In the rows, zero is written as 128.
The rows of Y fall into 4 groups, which share some directions, and each row is roughly a mix of its group's hidden directions.
Y:
[[136 120  83 127 142  62  89 124 157 147 125]
 [134 198 106 156 157 114 122 106 147 160 143]
 [115  68 126 138  99 127 102  98 111 133 182]
 [129 188 133 115 143 116  65 152 118 118 106]
 [147  86 134 164 173 146 102 125  91  90 136]
 [141 107 161  99 137 115 131 168  89  75 153]
 [130 156 179  98  77 157 133 148 111  97 115]
 [116 158 110 147 179 137 117  67 130 161 124]
 [171 155 153 176 159  91 146 104 103 121 136]
 [143 136 117 143 192 150 128 165  92  99 154]
 [128 106  80 149 187 148 113 112 101 126 162]
 [134  79 168 134  82 116 116 103  89 100 125]
 [120 188  98  97 158 129  94 167 124 115 114]
 [116 128  89 146 130 108  55 106 157 116 112]
 [132 156 127 145 177  74  96 157 155 144 117]
 [ 99 108 154 150 140  95 119 150  83  77 104]
 [ 86 127 177 142  75 138 151 157 110 146 113]
 [127 160 161  71 120 149 112 155 137  79 140]
 [145 149 150 188 159 123 111  75 131 136 147]
 [138  90 114  81 130 126 182  95 146 148 156]
 [122 143 100 149 158 123  53 118 143 135 160]
 [132 167 120 118 165 134  60 115 130 155 100]
 [125 141 131 121  74  76 123 162 165 119  97]
 [138 160 120 118 161 142  61 105 147 159 106]
 [134 180 145 107  91 113 117 154 149 109  75]
 [133 130 144 178 154 107 153 189 132  98 114]
 [131 141 139 160 155 143  95  99  70  90 147]
 [138 105 138 135 167 151 176 140 108  67 133]
 [ 82 185 126 118 144  92  89 139 118 142 149]
 [101 129 141 142 164 161 169 162  80 137 157]
 [127 136 105 145 120  65 116 101 169 154  92]
 [135 101 134 138 143 138 181 121 135  96 194]
 [130  86  72 137 125  96 116  78 121 118 153]
 [128 142 135  67  99 135 165 176 135 147 106]
 [116 142 124 136  83 112 158 137 138 203 120]
 [120 154 186 112 185 166 138 125 130 140 139]
 [142 191  99 135 125 110 115 179 135 106 102]
 [133 156 143 145 139 150 141 163 111  73 182]
 [111 150  91 108 137 114  98 124 166 156  69]
 [124 158 140 157  77  85 146 107 108 158 161]
 [131 133  84 122 101  62 101 128 127 151  96]
 [147 144 159 141 170 162 170 115 106 146 173]
 [145 147  87 168 151  85 112 121 152 174 130]
 [141 144 105 139 203 121 133 134 130 123 180]
 [118  92 101 170 126 108  71  89 115 121 140]
 [135 180 149 132 125 130 139 166 114  64 108]
 [125 143 126 145 106 103 170 150 171 179 162]
 [119 113 155 123 153 155 111 111  76  67 134]
 [140 129 132  93  95 143 155 147 136  67  85]
 [128  88 173 126  86 148 129 139 102  75 140]
 [130 124  77 104 167 116 122 127 121 192 107]
 [ 97 103 174 123 147 118 167 141  97 110 176]
 [163 213 121 130 126 113 123 135 150 124 118]
 [147 145 125 133 160 101 197 117 102 147 160]
 [144 111 101 143 152 112 175 169 146  88 163]
 [119 133 150 116  48 116  91 109 131 144 115]
 [134  86 177 131  81 153 125 140 108  97 158]
 [135 144 151 183 161  97 124 159 167 109 101]
 [153 132  64 103 116  90 165 145 108 146 116]
 [128 125  98 154  80  96  77 149 123 105 159]
 [128  91  88 158 155  99  82 113 111 100 105]
 [137 145 175 126  82 122 165 140 118  75 112]
 [162 148  76 144 143  77  93 124 151 127 114]
 [132  86 119  96  92 134 196 133 149 129 136]
 [127 121 157 124 141 160 181 191 118 110 136]
 [117 115 118 205 145 136 150 153  89 126 136]
 [131 137 147  91  53 117 114 105 141 156 140]
 [157 138 158 154 135 182 137 102 107  82 102]
 [163 104 164 131 123 139 166 171 134  82 102]
 [116  92 142 140 133  98 109 102 107 172 185]
 [107 112 117 139 123  69 147 142 119  66 149]
 [152 106  98 130 150 123 150 159 198 108 143]
 [127 149 107 163 193 119 112 173 148 137 112]
 [117 126 155 105  98 135  77  70 144 141 155]
 [131 142 152 119  63 146  84 113  91 140 145]
 [120 110 163 193 103 122 111  83 145 127 144]
 [137 198 124 134 158 153  87 157 119 130 148]
 [139 120 112 157 205 149 114 134 136 100 154]
 [129 108 129 162 124  97 167 157 121  70 160]
 [128 150 121 128  86 106  62  94 157 114 128]
 [122 138 194 103 102 168 153 130 156 117 105]
 [119  93 171 115  64 146 114 132 111  94 131]
 [149 160  88 167 184 120 131 134 135  99 103]
 [133 117 131 134  65  98 170 138 175 136 143]
 [140 138 111 106 118 112 156 127 165 191  84]
 [113  88  87 118 187 128 168 122 123 148 143]
 [138 102  92 167 190 135 158 142 104 123 143]
 [132 195 107 121 183 146 152 139 135 145 130]
 [122 163 164 100 120 150 182 147 120  81 121]
 [123 116 156 106  49 110 146 132 135 115  98]
 [124  69 148 150 111 144 121 130 103  78 165]
 [148 114 152 145 120 136 149 148  78  82 178]
 [133 136 168 130 166 148 165 174 113  81 124]
 [135 163  83 160 184  94 134 109 137 146 132]
 [133 188 128 134 102 108  94 183 133 104 132]
 [115 123 155 186 119 109 110 120 107 167 177]
 [129 142 141 154 147 131  76  78 160 170 131]
 [133 127 119 153 211 134 106 121 123 109 156]
 [130 132 128 131  38 126 111 127 108 103 130]
 [139 181 132 144 163 138  84 112 141 130  77]
 [144 176 111 166 115  81 128 165 132 109 159]
 [115 123 103 151 187 122 146 134  98  84 164]
 [108  74 146 112  81 136 113  81 112 110 147]
 [ 94  94  78 120 157 151 100 160  92 122 136]
 [137  93 115 156 175 116 180 165 156 129 130]
 [146 193 120 155 146 107 102 147 154  96 104]
 [119 133  99 142 129  81 111  84 124  66 122]
 [130 140 109 103 113 128  78  80 153 176 147]
 [112  96 111 102 170 156 150 115 110 184 105]
 [127 170 126  77 115 161 107 113 149 144  78]
 [148 149 165  91  87 116 152 155 150 166  98]
 [124 117 104 168 120  93 187 165 132 152 148]
 [105 107 145 129 193 171 128 132  96 116 156]
 [127  88 131  82 134 153 127  66 102 137 150]
 [124 139 118 132  99 109 143 125 165 208 120]
 [124 153 108  98 139 136 103 125 126 198  87]
 [128 110 188 137  75 113 162 141 125  95 126]
 [117 150 157 143 177 173 124 117 125 139 184]
 [142 119 122  57 129 140 140 187 133 120 114]
 [118 161 142 121  85 147 116 141 188 168 145]
 [126  95 149 167 123 125 147 157  93  77 163]
 [122 111 159 109  73 168 155 147 127 171 137]
 [149 176 167 156 163 117 145 171 149 142 141]
 [148 159 140  96  83 113  64 136 124 130 106]
 [147 155 115 112 163 109 192 153 135 167 137]
 [149 126 150 158 126 133 167 142  88  87 179]
 [128 160 142 165 166 127 106 143 129  60 117]
 [111 117 106 138 197 105 138 126 104  99 168]
 [136 151  90 131 157 152  82 105 130 186 131]
 [139  77 161 169 138 114 147  88 106 104 154]
 [141 141 129 175 202 130 111 105 142 113 143]
 [149 152 137 110 177 154  76 138  98 159 144]
 [127 131 131 146 155  97  59 124 138 104  84]
 [119  89 138  99 113 150  78 111 109 140  75]
 [156 155 165 103 134 156 113 153 147 166  79]
 [117 129  80 112 136  87 106 118 148 160  73]
 [146 128 114 110  64 106 115  82 148 163 140]
 [157 123 114 108 172 156 151 172 163 149  94]
 [159 103 136 137 116 195 171 146 113 103 118]
 [131 184  86 127  90  87 116 149 127 148 150]
 [140 105 133 154 151 132 183 174 129  79 128]
 [103 136 132 137 121 168 168 175 123 184 125]
 [142 125 126 105  69 128  87  72 122 124 109]
 [135 138 182 103  80 170 133 147 139 158 144]
 [129 140 145 127 143 112 159 208 156 124 110]
 [147 136 145 201  99 141 153 133 148 110  97]
 [119 104 170 136  79 157  76  96 126 131 127]
 [138 114 125 159 181 138 108 103  96  76 152]
 [133 178 119 122 145 148  81 117 146 179 100]
 [138 104 108 126  48  94 124 103 139 131 124]
 [118 142 145 114  68 158 161 177 122 104 117]
 [120 172 154 134 156 167 130 168 139 179 119]
 [143 190 113 129 125  90 100 126 125 127  75]
 [117 139 135  83 114 153 143 141 167 193 116]
 [108 172 119 159 157  73 111 127 164 127 104]
 [128 139  98 147 116  66 159 146 127  77 141]
 [127 108 106  76 146 136 111 116  77  97 167]
 [108 131 109 121 206 154 124 152 130 151 103]
 [151 191 158 128 140 159 138 147  89  98 137]
 [117 164 139 129 153 118 122 169 164 125  63]
 [130 128 111 181 188 142  81 124 137 140 112]
 [111 130 143 145 144 121 143 177 131  77  72]
 [114 109 130  84 115  84 124 138 170 153  79]]
Here is one row of each group, with its name. Which group are the others in?
[148 173 148  98 146 108  84 150 150 129  82] | V
[127 132  86 112 151  98 167 158 132 187 123] | R
[121 170 108 111  75  76 136 144 154 133 110] | P
[114 144 153  61  94 162 119 114 109 150 150] | J

[118 103 145 130 145 146  92  94 122 157 195] | J
[146  84 122  84 127 104 140  98 140  70 130] | R
[157 156 177 148  86 126 131 163 128  88 147] | P
[119  79 173 126  74 150 123 105 120 135 157] | P
[126 134  95 158 181 100 110 179 128 126  99] | R
[158  84 143 144 167 175 173 116 136 140 122] | V
[139 162 151  96  88 113 146 118 166 159  83] | J
[109  88 169  99 111 161 138  89  98 117 159] | J
[108 146 139 104  79 129  96 126 123  69  96] | J
[140 165 181 138 129 140 151 147 105  75 152] | J
[127 103 135 117 135 142 184 155  94  88 171] | P
[ 99 117 132 121 163 165  80 117  97 100 169] | J
[132  79 164 104 113 150 167 170 128  96 132] | P
[159 173  95 137 175 138 112  99 129 151 166] | J
